In the data rows, 128 means zero.
Here are some points:
[134 150 163 190 140 149  94 131 107  96  54 109 174 199 152 102]
[125  96 126 124 132 120 121 137 144 122 149 128 125 117 141 141]
[ 35 143 115  49 105 150 198  87  60 174 136 179  30 126  20 146]
[135 194 146 249 147 110  54 184 114 102  23  62 255 215 180  56]
[120 186 134 187 134 178  88 147 100  84  54 119 180 167 127  80]
[139 128 140 116 120 118 124 118 117 125 126 135 120 148 132 131]
[ 98 169 143 127 137 179 137 105  97 113 110 146  93 172  98 134]
[153 124 120 146 140 139 107 133 132 110 119 131 155 136 131 108]
[200 128 154 198 141 100  72 167 181  79 101  83 213 148 217 128]
[193 104 121 120 148 134 122 126 161 112 158 116 128  98 171 141]
[ 21 158  82  22  97 184 194  70  29 194 109 196  25 135   0  98]
[ 83  60 109   6  98  83 233  90 127 207 214 167  28  64  66 174]
[170  97 128 128 134 101 107 135 182 110 165 120 137  74 176 148]
[111 107 129  98 124 112 150 117 129 156 156 128 104 108 113 153]
[193  35  85  70 137  47 186 116 185 148 224 136 105  69 159 165]
[ 96  94 106  91 112 118 144 127 128 157 171 124 123 101 113 142]
[ 53 167 119 108 117 137 141 112  72 157  99 152  94 168  70 123]
[131 105 118  89 127 116 158 114 116 150 150 153 106 108 115 133]
[195 144 148 211 161 142  69 158 168  77 103 106 203 131 208 109]
[175  99 132 196 135 114  79 171 163  81 109  83 207 140 213 120]
[ 79 196 147 164 129 138 106 117  62 139  43 126 162 241 100 111]
[ 73 192 147 155 115 176  99 123 105 110  50 125 143 168  70 103]
[121 111 114  85 136 126 156  95 123 144 153 146  77 135 123 143]
[103  99 113  89 131 147 162  97 107 135 161 158  53 112  88 153]
[126  70 122  95 145  97 152 121 144 150 168 128 100  95 152 165]
[255  73 149 171 159 111  99 159 218  50 180 104 164  84 247 147]
[121 162 135 142 129 143 124 125 124 119 122 127 125 145 109 122]
[209  82 131 138 142  70 119 145 185 109 195  96 168  85 209 159]
[  2 189 112  94 101 142 138  98  21 185  44 157 106 224  18  71]
[122 164 135 141 136 151 120 131 110 113 114 125 129 152 131 125]
[140  71 121  83 128 116 141 111 120 118 170 136  77  88 144 155]
[182  31 138  52 119  88 198 107 225 136 255 135  49   2 166 221]
[ 57 159 119  90 126 160 146 111  76 152  97 158  94 162  56 110]
[174 168 139 224 134 156  46 170 160  87  74  88 201 131 183 101]
[217  36 133  89 143  70 177 134 227 124 253 122 109  15 204 201]
[177  49 128  91 153  76 171 114 190 119 237 139  76  59 182 197]
[111 115 125 133 116 108 139 137 118 148 134 131 128  97 118 126]
[122 214 147 205 138 181  71 144  98  83  36 110 193 218 144  78]
[ 56 151 104  70 107 130 166 107  77 161 117 156  88 134  47 116]
[ 98 188 127 172 118 163  76 150  95 117  43 114 166 162  99  77]
[191  92 138 181 145 103 105 171 199 118 152  99 177 101 207 131]
[121 125 117 130 119 127 132 141 140 124 134 116 150  98 141 133]
[174  66  97 104 135  86 155 132 159 148 170 124 117  95 159 136]
[148  61 102  64 129  70 172 138 151 176 188 148 120  62 145 128]
16 more points follow, each with its number after it:
[100 175 156 155 103 147 118 113 121 122 117 126 128 153 115 149] 0
[104 158 134 149 120 133 105 138 111 137  95 122 146 138 116 113] 1
[145 135 127 140 127 165 114 132 161  91 139 132 118  93 145 151] 2
[107 164 122 151 141 177  88 131  88 106  64 127 151 166 109  79] 3
[100 122 120  99 116 150 142 118  99 128 101 140 107 139  99 122] 4
[ 76 122 120  48 116 137 177  83  82 161 153 174  36 131  48 150] 5
[120 124 104 103 138 139 132 126  93 132 115 140 110 152 112 116] 6
[141 106 130 122 128 122 131 129 155 122 145 138 122 131 136 143] 7
[187  94 113 121 151 110 137 130 169 119 175 120 130  79 178 134] 8
[ 80 197 157 160  91 198  83 126  78 116  78 120 126 158  91 103] 9
[105  67 110  30 106  98 216 109 134 188 224 163  35  61  76 175] 10
[171  75 129 102 123  94 162 107 173 125 217 137  81  49 132 190] 11
[ 74 119 124  66 124 137 177  98  90 162 151 163  59 119  69 156] 12
[223  33 147 120 154  86 148 137 252  79 240 117 122  12 240 210] 13
[243  70 125 151 145 100 110 147 200  92 190 113 170  75 225 159] 14
[185 110 135 150 142  95 110 147 144  98 140 122 155 138 192 130] 15
Which of these numbered points is nearest to each point below, ignoring the 2 directions in which the first points spread most? Its number follows each.
[114 116 109  59 124 156 157 108 115 150 167 145  42  98  89 140] > 3
[154 132 146 136 126 157 116 130 167  93 155 131 113  96 152 150] > 2
[135 162 141 189 135 122  83 153 101 114  66 105 202 209 151  81] > 15
[105 160 151 167 118 146 101 138 154 121 106 109 151 138 125 137] > 0
[ 28 211 124 136 116 173 118 122  20 176  14 146 151 245  54  56] > 15
[173  96 118 116 157 118 128 125 150 123 159 127 103 116 182 142] > 6
[101 130 125 160 121 125  99 136 120 138  84 115 171 142 121 116] > 1
[129  93 102  57 117 108 177 105 134 153 185 153  62 102 111 163] > 7
[116 165 126 163 130 150  84 128 113 121  67 119 178 159 128  76] > 8
[ 83 130 128  79 123 140 177 111 115 133 156 159  71 112  76 177] > 13
[199  16 124  68 140  49 185 125 230 131 255 133  85  13 195 200] > 7
[ 91 143 127 109 112 137 159 114  97 145 125 144  84 132  90 149] > 12
[182 137 142 190 165 131  84 133 142  96  97 108 183 162 193 103] > 8
[ 91 150 115 109 109 149 132 101  99 151 113 145  95 139  83 105] > 8
[153 119 133 138 123 156 107 130 145 106 139 135 122  96 154 146] > 2
[161  87 126 108 127  94 162 118 184 122 199 136  99  71 158 169] > 7
[177  69 132  94 136  88 165 133 167 121 210 134 103  62 177 172] > 12
[168 168 162 205 152 149  58 145 148  68  79 118 173 179 173 108] > 5
[157 147 153 172 118 165  88 153 172  97 127 103 151 105 167 138] > 9
[201 115 156 178 145 146  93 114 170  71 144 112 117 134 195 158] > 5
[ 90 127 133  95 107 120 146 123 136 145 141 124 108  71  91 130] > 1
[133  92 116  72 123  99 166 101 150 166 192 134  98  78 120 169] > 1
[186 111 110 158 147 100 109 148 150 101 120 121 159 148 181 128] > 15
[191  63 118  62 137  99 179 121 169 142 217 147  75  64 163 173] > 14
[ 71 141 122 128 114 139 121 120  86 154  78 122 134 162  93 105] > 1
[195  82 130 125 142  81 141 141 194 107 187 115 139  82 191 153] > 7
[ 95 103 124  60 125 123 190  89 115 163 174 159  67 117  91 169] > 12
[163 123 128 131 136 134 123 126 128 108 133 119 128 131 159 115] > 8
[ 53 171 137  97 114 142 140  99  63 152 109 146  90 159  59 132] > 12
[182  71 122  74 131 118 173 107 181 128 219 149  49  32 149 192] > 2
[244 137 182 233 176 149  71 152 199  26 122  91 185 152 241 130] > 5
